(in the rows, 100 means zero)
Each named move below is a turn or a mirror, shown by a few rows before and after it. Which moves, in which order, take the first row of each later pair to the second? The first pair is answered.
Pesi (before |-> after):
84  98  80  114  101  95  123  126  107  108  91  93  108  89  122  107  107  97  116  90  93  107  95  110  112 |-> 69  107  103  94  112  95  116  91  120  106  105  77  102  112  121  110  101  103  112  96  84  102  104  97  103
139  93  91  95  97  94  88  114  65  98  77  115  100  94  78  106  84  70  92  116  96  115  81  97  109 |-> 120  105  118  71  110  95  81  78  80  95  95  98  92  122  80  108  74  77  87  121  86  110  91  81  100
108  78  80  116  98  106  104  121  107  103  99  124  98  74  116  90  106  101  105  94  105  92  91  123  103 |-> 83  95  117  85  117  107  92  69  127  96  124  102  91  107  116  93  95  110  98  100  92  87  106  103  92
Reb (before |-> after):
101  105  74  97  103  80  105  101  79  107  110  105  100  118  106  114  85  86  117  108  86  97  76  108  114 |-> 94  99  74  103  105  90  102  98  99  102  118  106  105  115  130  104  94  103  119  101  91  88  84  121  114
88  84  93  121  100  104  102  158  132  70  115  102  77  106  114  84  105  106  99  76  118  79  117  118  118 |-> 108  99  91  105  92  87  107  162  85  77  93  102  66  115  65  107  86  66  88  90  109  96  106  88  120
104  98  74  98  98  86  106  114  72  106  92  115  131  125  92  108  94  76  119  104  97  109  78  76  120 |-> 84  86  77  113  105  101  102  108  110  99  107  115  140  118  134  87  109  109  129  93  102  95  88  103  116
94  105  77  102  83  67  138  124  100  136  90  123  101  124  96  94  110  99  113  81  93  83  89  74  98 |-> 87  100  79  107  82  74  136  123  113  134  99  122  107  123  113  87  115  113  117  77  98  79  92  84  98
rele (before |-> after):
73  93  79  107  93  105  129  110  115  82  123  93  105  91  114  86  87  111  104  62  111  94  92  100  122 |-> 81  94  76  114  89  104  133  124  104  85  118  99  101  82  104  88  91  107  99  63  114  98  94  100  125
75  92  102  83  104  86  107  101  115  95  102  79  123  116  121  102  84  99  113  107  93  110  116  120  79 |-> 103  94  92  103  88  83  116  141  85  106  81  100  111  90  89  103  95  87  99  111  105  121  116  116  90
93  103  83  79  110  94  84  77  78  76  106  76  103  122  111  110  76  93  90  113  90  92  81  91  91 |-> 115  105  77  97  95  93  92  110  53  88  89  92  94  96  82  112  85  80  79  118  100  102  81  87  100
megit (before |-> after):
108  94  91  101  91  79  105  96  79  100  69  87  91  104  91  113  86  68  111  96  92  114  90  79  110 |-> 104  90  87  103  90  78  107  101  80  99  67  86  95  102  97  114  85  70  118  93  88  114  89  82  112
109  111  90  93  77  95  105  118  101  103  119  96  98  91  127  99  118  118  117  93  95  100  113  108  110 |-> 111  116  99  97  77  96  106  117  100  107  120  99  89  89  114  97  120  119  108  94  99  99  120  100  112
91  79  74  106  92  107  99  103  115  82  104  102  131  97  147  93  108  110  126  89  102  89  84  135  100 |-> 84  89  89  123  83  106  115  123  123  97  106  105  122  89  134  83  125  120  122  79  107  87  109  134  113
Segu (before |-> after):
56  99  87  107  93  70  155  133  102  105  97  93  116  110  103  108  91  91  141  66  70  96  102  98  119 |-> 46  101  96  98  100  71  148  114  118  99  108  85  116  118  113  106  90  102  140  66  68  91  108  98  118
111  108  72  92  114  85  92  109  86  111  90  110  86  120  77  105  100  70  106  125  125  111  72  89  99 |-> 101  111  82  81  119  82  94  93  93  108  96  100  86  131  79  107  95  68  108  124  116  109  75  82  97
120  107  99  111  97  106  86  88  90  97  98  110  99  93  92  101  118  101  108  104  104  111  81  86  97 |-> 116  109  99  110  96  103  88  86  83  100  93  108  100  97  90  102  114  96  111  102  103  111  81  84  98
Then:
Each pair is 2 to 3 moves apart.
96  89  98  104  93  102  99  111  118  90  109  98  116  91  125  92  116  117  118  90  100  89  101  99  99 |-> 89  104  112  79  99  91  102  91  107  94  111  84  107  114  101  105  100  98  115  98  86  94  104  73  97
megit, Reb, rele
113  64  65  103  80  96  91  137  106  94  96  128  109  79  119  106  103  84  127  90  102  106  82  115  118 |-> 75  72  90  77  96  92  90  93  139  87  124  102  114  116  140  103  93  101  136  84  86  95  96  107  111
megit, Reb, rele
125  104  98  89  102  120  112  95  89  103  67  97  107  114  58  110  93  72  80  131  118  113  79  66  96 |-> 123  105  104  92  102  121  114  100  92  107  69  98  103  110  51  106  98  75  75  130  121  115  86  66  96
Reb, megit, Reb
91  87  74  126  96  94  117  113  109  96  96  100  117  91  139  92  89  110  134  89  101  95  97  126  112 |-> 105  111  95  102  96  80  118  100  66  104  83  92  91  108  71  116  72  70  109  110  91  112  101  79  113
Reb, Pesi, rele
98  84  49  121  107  86  122  103  117  78  96  118  116  93  127  118  94  121  107  105  113  83  83  111  86 |-> 105  102  76  134  98  84  139  126  101  102  89  126  81  81  74  114  112  119  80  107  126  91  116  89  101
megit, Pesi, rele
94  125  126  77  73  101  109  88  112  86  108  103  80  137  68  101  73  66  101  91  74  106  122  86  134 |-> 108  109  90  102  56  97  122  133  98  91  88  121  94  105  74  98  80  58  114  80  83  111  107  107  143
Segu, Pesi, Segu
84  105  138  105  102  113  84  73  139  88  120  92  79  109  116  92  112  124  90  106  102  89  128  87  90 |-> 115  111  132  94  96  100  84  81  89  97  96  96  68  108  68  114  95  83  77  121  96  107  111  60  91
megit, Reb, rele
93  105  125  108  96  98  79  69  125  83  116  94  99  99  116  104  91  98  70  103  96  93  110  100  106 |-> 112  92  95  130  81  98  87  106  112  87  95  114  113  74  124  105  95  90  81  97  105  99  93  117  115
megit, Pesi
79  100  113  108  96  88  122  141  103  118  106  108  91  95  103  99  100  95  112  76  70  93  107  122  102 |-> 72  107  123  90  105  82  117  116  103  115  112  95  88  116  96  108  88  87  111  81  58  94  106  106  98
rele, Reb, Segu
113  90  78  105  96  84  109  97  85  106  87  98  99  95  99  103  100  92  116  95  90  97  96  109  101 |-> 114  100  93  104  96  84  110  94  83  114  90  99  83  101  79  101  103  92  105  99  92  99  111  97  106
megit, Pesi, rele
80  108  110  129  96  88  95  152  116  122  97  86  64  52  106  76  127  130  99  76  113  80  123  121  106 |-> 114  122  112  98  99  75  77  133  60  123  77  83  47  66  50  107  98  85  77  106  104  99  105  83  96
Reb, megit
112  88  64  109  83  102  112  118  78  112  80  120  110  85  92  106  98  82  111  102  102  108  84  106  101 |-> 114  99  79  113  82  103  111  121  75  118  84  121  96  80  73  103  104  84  97  107  108  110  98  97  104
megit, megit, megit
85  114  82  67  107  96  110  76  90  97  99  91  91  134  89  132  73  79  107  134  79  110  102  72  89 |-> 111  105  67  121  82  112  121  144  86  112  82  130  80  77  80  109  111  95  93  127  114  114  113  101  106
Reb, rele
87  101  138  87  105  124  78  98  122  111  141  111  89  74  121  90  112  107  88  57  120  115  141  131  95 |-> 81  109  141  50  117  103  73  62  100  105  136  90  95  108  106  117  78  78  95  66  96  123  127  104  85
Reb, Pesi, rele
97  81  77  105  106  97  99  99  115  88  110  115  116  87  130  101  94  108  127  90  100  84  85  120  94 |-> 118  89  76  117  94  97  107  127  85  104  94  129  98  66  89  104  103  93  108  94  110  96  91  112  103
Pesi, rele
98  97  90  129  110  53  120  147  107  104  60  106  101  75  41  111  132  103  113  80  129  106  120  80  127 |-> 60  86  102  119  131  65  108  106  163  86  94  88  120  96  104  95  133  144  132  68  122  81  128  101  118
Reb, rele
106  83  94  141  89  117  99  126  126  103  103  109  116  74  133  80  118  131  105  92  119  95  104  134  103 |-> 85  100  138  111  108  119  88  76  142  101  126  86  103  109  123  82  108  138  95  99  107  89  122  110  93
Pesi, megit
85  89  80  109  97  100  104  114  121  93  103  107  131  94  143  96  102  108  125  84  98  86  96  125  105 |-> 74  98  102  107  103  102  107  102  135  93  115  100  120  102  137  88  107  118  118  80  99  84  109  118  105
rele, megit, rele
100  119  122  81  99  101  97  91  97  108  98  95  76  109  71  103  98  95  70  101  103  110  107  80  93 |-> 87  110  122  81  109  111  85  73  123  96  115  89  89  114  106  95  99  114  79  97  104  99  103  98  85
rele, Reb, megit
81  89  78  103  104  123  99  123  112  94  95  90  125  90  116  104  100  112  94  90  104  74  120  140  120 |-> 95  95  71  96  95  108  106  139  76  102  75  95  120  89  80  123  89  82  88  99  97  88  110  119  124
Segu, Reb
65  95  125  92  100  96  107  96  146  96  124  88  107  127  129  80  110  125  117  85  102  82  127  112  94 |-> 82  115  148  86  98  91  110  96  112  112  113  93  73  126  67  93  111  105  89  102  107  98  139  78  100
rele, Pesi, Reb
109  101  121  74  115  112  76  50  94  90  117  90  84  116  99  111  84  101  87  120  106  111  83  82  76 |-> 118  74  72  101  99  112  81  88  98  83  101  105  115  88  142  105  89  103  115  105  110  105  58  122  81
Pesi, rele, Pesi
70  117  90  81  85  92  119  103  104  123  97  90  94  120  84  109  110  81  123  96  99  118  109  89  127 |-> 80  117  100  93  82  102  112  114  102  130  98  100  80  103  72  99  124  90  105  99  113  117  119  92  130
Reb, rele, megit
85  109  124  103  109  106  93  87  131  101  123  99  84  96  102  75  118  129  90  90  112  94  127  105  97 |-> 82  100  113  102  111  105  92  84  136  94  123  99  96  99  122  77  114  131  102  87  107  90  114  115  92
Segu, Segu, rele
83  111  112  98  109  112  106  85  125  96  122  89  105  104  107  79  103  125  98  92  102  99  107  97  101 |-> 96  102  91  115  98  112  110  115  117  99  110  101  109  83  109  78  113  126  106  89  109  99  100  110  105
Reb, Pesi, Reb
84  94  76  93  92  75  119  84  139  97  127  64  117  118  134  67  99  111  143  67  95  100  78  116  85 |-> 79  101  93  107  88  82  132  100  148  108  131  68  102  108  121  56  120  126  132  63  107  99  101  117  95
megit, Segu, Pesi
89  89  103  72  109  83  99  64  95  108  104  83  96  127  94  101  80  85  105  103  81  99  82  86  102 |-> 112  84  83  106  90  83  118  119  75  120  81  108  94  91  78  95  97  75  105  98  97  108  82  95  117
megit, Reb, rele
128  113  104  122  102  112  93  119  115  111  118  120  88  90  93  79  134  118  96  92  126  103  123  122  88 |-> 123  119  122  96  118  114  76  80  116  104  129  104  84  114  92  87  122  119  89  102  118  98  121  107  75
Pesi, megit
129  96  103  96  108  121  63  95  79  116  90  120  83  83  81  94  101  100  67  134  123  114  95  105  93 |-> 115  88  99  105  113  131  61  90  110  109  102  120  94  81  115  80  111  121  79  124  126  104  99  126  92
Reb, rele, Pesi
115  100  65  116  94  116  107  137  59  104  60  120  106  76  98  102  106  103  96  102  121  113  73  119  100 |-> 74  126  131  67  126  119  89  55  90  97  102  78  88  134  91  105  91  119  80  111  104  105  102  85  84
megit, Pesi
83  100  86  92  74  95  123  91  122  100  111  87  120  134  111  98  85  98  121  80  65  99  83  101  97 |-> 102  106  87  84  73  88  119  86  94  100  103  89  111  137  82  109  76  80  107  95  64  107  81  83  98
Segu, Reb
107  108  96  95  88  90  93  101  73  93  92  93  101  110  60  107  90  66  102  101  103  103  84  95  113 |-> 92  112  104  84  99  93  88  79  87  84  103  81  103  128  71  106  83  73  106  99  94  96  85  91  108
Pesi, rele
139  93  107  82  79  96  63  68  66  97  88  117  91  105  89  88  98  86  67  121  109  112  93  108  87 |-> 142  85  92  106  68  100  75  99  70  102  82  130  96  83  98  77  111  92  74  113  119  110  92  125  95
Reb, rele, Segu
129  95  103  93  88  110  90  126  65  116  90  86  94  79  77  105  119  98  88  94  102  120  112  87  91 |-> 124  77  75  101  87  110  90  133  81  103  91  91  119  75  114  104  118  108  112  86  100  114  95  109  91
rele, Pesi
119  102  114  79  107  107  96  37  89  89  97  105  105  104  66  106  92  74  72  113  93  109  106  70  79 |-> 142  83  71  108  89  105  105  87  70  88  70  126  123  71  82  106  99  64  86  105  102  112  83  96  86
Pesi, megit
110  82  101  119  95  122  96  100  115  96  119  125  93  75  129  95  120  140  115  91  134  89  72  129  102 |-> 127  103  123  112  89  111  104  107  77  114  103  128  61  73  60  109  118  111  89  107  134  107  85  91  111
Segu, Pesi, rele
138  110  96  106  91  105  86  107  80  117  72  110  80  78  71  115  127  105  72  119  110  103  95  90  105 |-> 102  103  89  69  110  91  79  58  108  97  93  82  111  124  122  126  99  109  106  111  78  92  77  88  87
rele, Reb, megit
92  115  120  83  108  80  124  91  112  123  103  59  90  127  98  100  79  115  78  69  96  117  153  98  119 |-> 101  109  95  78  101  65  127  97  89  119  87  58  101  126  92  117  61  91  91  71  85  126  130  94  121
Pesi, rele, Reb
95  96  103  122  60  96  112  116  127  154  109  136  65  84  72  63  123  105  84  61  120  76  72  75  110 |-> 76  84  88  119  69  95  108  104  153  138  121  127  91  95  116  58  118  119  107  50  110  66  58  93  103
rele, Pesi, rele
83  135  140  90  103  98  67  112  94  96  94  92  63  109  77  89  122  104  62  145  97  112  101  93  103 |-> 112  115  98  89  98  96  52  118  72  84  75  103  84  97  94  101  108  87  74  153  100  115  60  108  93
Pesi, megit, megit
113  95  87  116  89  98  115  129  89  110  76  112  108  80  85  99  107  101  101  93  109  102  104  106  111 |-> 77  96  105  100  107  99  113  92  127  100  103  91  117  107  116  91  101  123  116  86  92  89  113  111  105
rele, megit
101  101  124  106  102  120  84  83  120  94  115  104  90  101  104  90  118  128  81  100  107  90  116  99  94 |-> 107  96  116  111  101  123  82  88  118  92  112  110  92  96  107  87  118  131  82  100  110  90  112  105  92
Segu, rele
103  77  82  100  106  108  100  113  93  98  91  106  120  104  119  102  105  118  115  107  108  97  95  129  89 |-> 110  82  92  110  101  112  104  125  90  105  85  116  106  93  104  96  116  120  102  109  118  99  107  125  92
Pesi, rele, Reb
90  97  102  90  119  101  113  92  118  110  120  84  114  111  107  111  117  126  111  75  89  93  91  111  103 |-> 86  99  100  85  118  92  121  92  111  114  117  79  114  113  96  116  112  117  114  73  83  98  90  102  108
rele, Segu, rele
92  106  99  118  78  101  119  127  113  113  97  107  91  86  89  88  104  97  107  93  107  98  111  104  128 |-> 98  100  89  121  78  105  110  127  112  105  95  113  101  80  103  87  104  100  113  92  112  97  102  111  123
megit, rele, Pesi
86  105  68  101  85  82  140  123  95  104  79  103  117  99  92  99  88  74  119  82  77  99  80  101  106 |-> 86  104  73  108  83  86  143  132  98  108  79  106  115  92  89  94  96  80  115  79  83  97  88  101  111
Segu, Reb, rele
107  121  143  112  106  112  100  94  98  110  109  95  80  92  79  86  84  117  94  85  94  96  124  76  128 |-> 105  122  136  113  104  101  106  102  90  112  104  94  82  94  70  92  79  108  98  82  88  100  122  69  131
Pesi, Segu, Pesi
99  92  156  120  123  89  98  115  103  133  115  133  62  106  79  110  133  116  92  78  78  107  149  101  76 |-> 121  84  142  128  115  93  90  128  84  133  104  146  63  91  70  114  133  105  86  84  88  110  139  105  72
rele, Pesi, megit
102  107  91  94  91  65  137  92  110  90  109  109  129  98  106  126  72  60  143  103  67  109  67  109  110 |-> 102  109  94  110  79  62  153  118  105  103  104  118  124  84  92  119  85  63  137  98  73  111  78  108  120
rele, megit
68  79  84  133  75  127  108  133  104  101  102  108  109  50  113  61  124  128  115  101  99  89  96  129  91 |-> 75  108  104  78  83  96  108  95  50  106  87  84  90  94  43  104  81  72  104  126  70  110  87  66  85
rele, Pesi, Reb
97  125  115  88  117  95  107  91  92  122  96  70  82  87  53  101  109  130  79  124  116  137  116  80  87 |-> 115  102  84  118  106  111  103  123  98  117  88  94  95  55  83  88  125  143  87  118  132  130  98  117  88
Reb, megit, Pesi
74  140  112  55  108  104  107  70  76  110  95  92  77  99  99  89  76  78  104  107  109  87  106  111  78 |-> 92  137  100  73  97  103  113  96  56  117  79  106  72  80  83  90  84  70  97  109  119  96  104  114  86
rele, Pesi
71  94  86  120  81  102  119  132  109  110  88  127  92  57  124  72  99  121  110  72  128  100  125  102  104 |-> 48  112  102  69  99  74  121  79  99  104  96  91  96  110  105  102  60  93  119  77  91  104  117  62  94
Reb, Segu, rele
84  110  118  100  103  87  125  105  88  116  109  84  99  104  88  88  104  84  93  84  97  102  122  92  102 |-> 75  103  116  101  109  96  117  91  108  110  122  83  105  107  116  81  106  101  99  83  98  94  121  105  98
Pesi, rele, Segu
90  104  96  93  77  112  86  124  72  102  90  109  93  51  99  81  104  97  55  123  104  123  112  111  106 |-> 87  103  95  96  75  116  86  123  78  101  95  109  95  46  108  76  107  103  56  119  105  118  115  114  106
Pesi, Reb, Pesi
138  88  48  113  98  91  85  150  100  109  79  99  133  88  112  76  83  95  101  78  100  126  111  63  98 |-> 132  86  47  111  99  91  85  142  108  105  81  95  142  95  122  76  79  98  112  74  94  123  109  66  97
Pesi, megit, Pesi
106  113  113  105  93  99  112  124  78  110  91  109  77  87  61  104  105  86  90  109  114  96  125  86  101 |-> 84  108  129  106  105  118  104  105  118  103  116  101  85  95  104  86  117  122  93  100  117  80  138  104  95
Pesi, Reb
